(in the rows, 128 means zero)
Families of rows that turns and mirrors carry onto each other, the same ones carrying the whole set onto itself: the rest of each named row's family, in list order
5 families of 8 rows
gek: [144 109 122 115 150 157 126 132 171 168 161 139 124 109]
gole: [119 102  87 133 122 113 102 127 162 143 150 150 103 118]
Gizoz: [129 137  79 134 136 106 114 116 148 128 143 127 101  81]
kolef: [159 122 140 130 173 134 118 136 168 165 162 145 108 111]
figes: [124 149 118 160 163 123 100 157 152  87 133 118 105 129]
mem: [126  91 126 112 138 100 111 142 130 127 113 158 128 168]
nibon: [140 114 151 127 158 128 121 136 189 154 155 109 129 135]
gevi: [122  96 136 129 160 137  93 148 178 155 145 127 143 123]
Mifep: [133 106 119 100 155 147 177 135 152 111 102 116  86  96]
mevuf: [119 117 148 116 141 103 128 133 120 142  65  99 106 108]
gal: [145 108 100 115 107 113 124 128 119 121 130 169 122 144]
vof: [163 122 120 112 145 149 163 130 100 145 132 156 119 103]
Geta: [114 168 140 150 134 113 130 149 133 126 119  83 117 111]
Suvev: [128 132 105 121 128  88 100 131 163 143 144 159  95 106]
zan: [123  86 133 108 165 148 143 137 134 106  92 101  80 130]
zedo: [154 105 135 108 169 137 165 156 130 117 107 131  70 109]
ramal: [115 143 137 131 185 124 130 146 154  80 127  99 117 114]
Kez: [113 151 106 119 122 121 146 158 111 120 126 106 125  82]
mit: [162 116 118 143 114  96 113 129 128 125 113 172 117 136]
dobu: [ 99 146 121 141 134 137 121 163 119 124 120  83 131 118]
berov: [151  93 139 121 118  87 107 131 118 116 120 136 131 148]
povar: [ 98 134 128 131 162 150 151 145 148  83 133 103 114 129]
zedok: [106 133 154 141 178 149 114 134 170  96 126 130 125 134]
sul: [153 100 123 118 161 145 147 134 126 155 132 164 151 134]
suzo: [128 154 112 153 117 124 131 175 133 126 120 112 112  86]
metol: [130  94 150 100 141 109 138 127 125 100  95 144  76  99]
mep: [111 121 145 139 178 143 126 137 148 106 131 107 120 169]
pegun: [134 134  86 137 116 136 135 124 161 130 146 142  86  96]
dom: [103  99 141 113 126 131 133 137 105 143  88  96 102 101]
dibu: [149  96 139 117 198 121 134 130 163 167 127 126 117 113]
ker: [103 111 160 116 137 109  95 129 108 148  89 129 105 124]
luged: [133 124  98 151 129  76 109 138 135 110 115 143 138 131]
sozu: [147 105 155 125 163 129 122 143 118 165  73 119  96 123]
Nos: [164 125 115 113 172 134 171 114 124 145 104 148 128 114]
zoz: [110  91 145 138 132 124  89 129 117 143  98  96 114 129]
seti: [109 169 151 138 144 132 144 155 155 131 134 119 136  93]
daza: [142 121 117 112 108  90 107 108 138 132 133 130  78 106]
gat: [148  97 155 117 169 128 144 126 128  96  94 103  80 112]
dobo: [172 144 150 123 159 150 156 122 150 128 137 135 148 117]
nuves: [170 115 142 117 165 134 142 132 144 141 117 175 148 113]

The rest of the family of gevi: mem, Mifep, vof, Kez, mep, pegun, zoz
The rest of the family of sul: gek, gole, gal, zan, dobu, povar, dom
The rest of the family of mit: kolef, mevuf, Geta, Suvev, ramal, gat, nuves

Families of rows that turns and mirrors carry onto each other, the same ones carrying the whole set onto itself: the rest of each named row's family, in list order
10 families of 4 rows
leb: [114 128 132  64 160 125  94 126 141 104 129 147 142 137 119 132 107 143
 131 127]
tobug: [151 162 103 135  91 134 136 138 116 163 100 122 108 150 116 124 139  98
 149 105]
lomel: [116 132 157  96  99 148 104 129 112  71 111 155 105 117 139 115 125 137
 141 123]
Faka: [104 101 172 102 138 108 109  98 141 118 137 145 133 117 146 121 125 149
 142 157]
vasuv: [119 106 116  95 157 116 115  90 131 116 135 176 141 142 156 124 123 164
 120 101]
tuga: [144 152 106 163  82 122 123 155 142 133 103  98 117 154 114 120 144 113
 131 100]
Zazik: [119 142 125 128 142  94 153  97 118 163 130 116 148 163 130 141 150 160
 123 131]
fesa: [119 119  94 144 130  89 122  97 139 161 124 114 153 161 137 153 124 153
 127 119]
Zopa: [126 114  85 128 122  90 119  87 142 160 133 127 142 142 129 143 142 168
 131 116]
mele: [117 122 109 112 133  95 132  94 115 166 119 123 153 167 105 163 131 136
 120 105]
dosop: [121 121 143 142 116 159 102 152 103  86 125 140 103 106 145 108 155  97
 121 107]
Kifin: [122 110 122 135 140  91 117  80 149 141 113 106 149 175 149 125 123 130
 124 110]
Nika: [127 129 148 113 103 156 102 175 134  90 132 142  99 103 124 110 137 111
 133 121]
kir: [150 134 119 148  78 119 134 144 110 106  94 101 105 119  93 120 147 121
 152 122]
reka: [113  99 114  80 135 140 100 109 132 116 146 169 126 109 148 133 129 166
 121 132]
rer: [121 125 122 174  87 144  95 112  93 143 116  96 135 147 125 111 138  99
 130 124]
tafo: [124  96 130 110 155 175 121 118 107  95 150 148 129 129 127 105 123 148
 125 144]
nog: [111 132 133 125  97 149  97 158 112 117 114 166  98  93 138  90 141 109
 142 119]
fabi: [114 121 123 154 137 115 131  79 122 139 157 139 147 156 122 117 135 176
 148 133]
datib: [125 138 169 142  95 166  94 134 117 112 133 163 137 141 111 121 151 112
 103 113]
vab: [103 102 152 120 157 139 120 115 105 116 143 166 140 116 138 145 146 156
 102 141]
nenor: [ 85  89 135 118 165 113 117 131 113 129 119 164 124 104 116 124 141 167
 127 113]
vapu: [119 140 154 125  98 125  84 163 138  84 100 153 127 113  96 124 139 136
 134 131]
digul: [151 145  97 145  72 103 114 135 137 127  98 101 123 139 106 135 157 118
 142 101]
zeti: [138 156 120 134 109 131 135 135 106 131  81 115 100 162 131 137 131 112
 165  91]
Tup: [150 112  77 149 137  85 146 105 130 150 117 125 139 140 109 124 143 146
 133  99]
luret: [162 120 118 170 109 139 130 132 151 129 101 108 110 157 113 114 142  98
 119  96]
lasib: [142 139  91 192  97 121  93 134 137 134 103 127 114 127 104 126 132 127
 157 117]
Movaf: [123 120 108 123 140 102 125 106 107 172 148 102 158 138 133 104 135 107
 145 144]
bibif: [138 164 115 152 105 114 135 134 114 137 110  90 115 150 140 103 159 100
 143  98]
badop: [106 118 126 121 142  88 142 106 103 149 109 107 128 154  98 162 135 154
 147 111]
Dasuf: [145 125 136 123 122 146 118 165 111  73 108 120 140 143 123  94 145  94
 133 114]
verid: [126 128 156  91 150 128 128 129 128 150 160 169 163 137 124 109 149 124
 118 135]
ponak: [138 122  74 130 159 118 110  93 140 153 134 120 128 152 127 134 105 138
 153 113]
torur: [143 107 166 134 111 158 124 147 145 104 128 148  97 102 110 110 146 114
 133 144]
dolu: [120 126 130 135 127 154 113 161 116 110  94 175  95 117 150  96 141 128
 142  97]
pesu: [ 77  95 139 101 139 115  92 112 110 123 132 170 142 107 123 129 134 148
 111 121]
lal: [140 151 129 166 102  87 130 126 123 117 114 113 160 172 113 106 158 125
 155 101]
delaf: [140 127 129  94  85 155  96 158 131  85 112 142 107 107 129 122 148 115
 131 119]
Zufem: [ 96  98 136  96 151 126 103 118 129 115 156 161 136 112 151 142 117 151
 128 138]

The rest of the family of fabi: tafo, Dasuf, lal
The rest of the family of verid: rer, datib, Movaf
The rest of the family of leb: vapu, lasib, ponak
The rest of the family of luret: Faka, Kifin, torur
The rest of the family of delaf: Zopa, reka, digul
The rest of the family of vasuv: lomel, kir, Tup

Families of rows that turns and mirrors carry onto each other, the same ones carrying the whole set onto itself: the rest of each named row's family, in list order
6 families of 6 rows
kom: [174 134 154 111  89 153 145 115 106 124  81 147 172 129 101  71]
taso: [133  81 145 152 114  93  99  77 120 128 112 115 150 162 136 116]
zib: [161 144 177 104 130 132 135 111 137 138 145 174 130 114 143 136]
nug: [134  90 152 151 111 113  91 142 121 164 113 151 176 117 170 112]
raku: [151 131 161 110 143 137 141 128 113 152 148 170 139 106 160 124]
gazu: [157 130 140 124  79 167 105 146 128 130  81 157 150 142 106  84]
damef: [151  78 143 171  95  87 115  99 107 125 105 136 170 153 125 112]
niz: [166 135 166 129 151 149 132 100 132 135 158 151 160 107 162 128]
Degu: [146  95 135 174 103 102  98  85 153 134  91 130 149 142 128 125]
resu: [147  78 148 170 110 102 104  82 133 124 115 136 145 164 130 127]
vide: [131 110 158 154  93 110  88 149 124 167  83 150 151 113 146 100]
gira: [157 128 141 109 136 130 146 107 125 121 140  81 139 137 125 101]
ler: [143  89 154 163  93 103  86  97 136 116 112 102 157 145 145 118]
Kuzug: [145  87 124 158 109  91 106 109 153 121 113 123 136 149 134 136]
vazu: [148 142 173 128 132 128 127 123 130 165 160 155 143 107 153 137]
dumo: [160 138 149 139 113 132 132 121 142 126 153  85 137 135 124 126]
Pazu: [129  94 156 149 120 116  94 151  92 161 106 143 157 134 152  90]
kalig: [152 135 179 118 161 139 133 108 104 146 143 155 141 113 157 108]
lotu: [175 122 152 117 109 144 149  71 120 128  90 178 177 135 107  96]
razul: [173 140 138 118 121 147 144 137 147 114 141 106 131 136 114 116]
lus: [167 120 156 133 101 167 109  58 143 121  95 164 176 144 123 104]
fesin: [159 131 161 121 140 111 155 114  95 127 151 149 151 104 153 126]
Kigu: [138 106 165 150 105 103  89 159 118 145 107 161 130 119 154 118]
viget: [153 140 139 122 106 163 121  61 140 140 105 182 160 132 122 121]
mov: [149 150 134 111  79 179 117 124 125 133  92 132 153 128 109  89]
tiz: [156 126 145 104  79 160 126 130 127 130  79 125 149 140 103  73]
Pafi: [159 142 156 103 109 140 132 122 133 116 143  84 149 117 143 111]
Keba: [168 130 146 132 127 117 157 119 103 101 145 102 144 121 132 115]
zem: [153 122 141 105  98 164 123 127 115 147  84 129 170 149 106  63]
loz: [162 128 143 123 120 135 142 106 129  99 142  90 125 140 122 119]
rup: [163 113 153 126 121 152 129  68 138 141  94 199 158 140 123 108]
zun: [152 127 144  97  79 167 114 128 131 149  83 144 185 124 126  77]
roda: [156 116 167 120 119 149 116  52 123 141  95 179 164 153 119  95]
lave: [131  94 157 136  93 108 100 167 107 163 104 144 151 129 145  99]
beg: [152 114 137 117  92 138 114  72 150 132  93 188 157 152 111 122]
namet: [139  88 162 155  88  93 108 140  88 146  99 154 170 132 139 100]

The rest of the family of razul: zib, gazu, Kuzug, Kigu, beg
The rest of the family of Pafi: nug, niz, ler, lus, zun
The rest of the family of Pazu: taso, gira, kalig, zem, roda

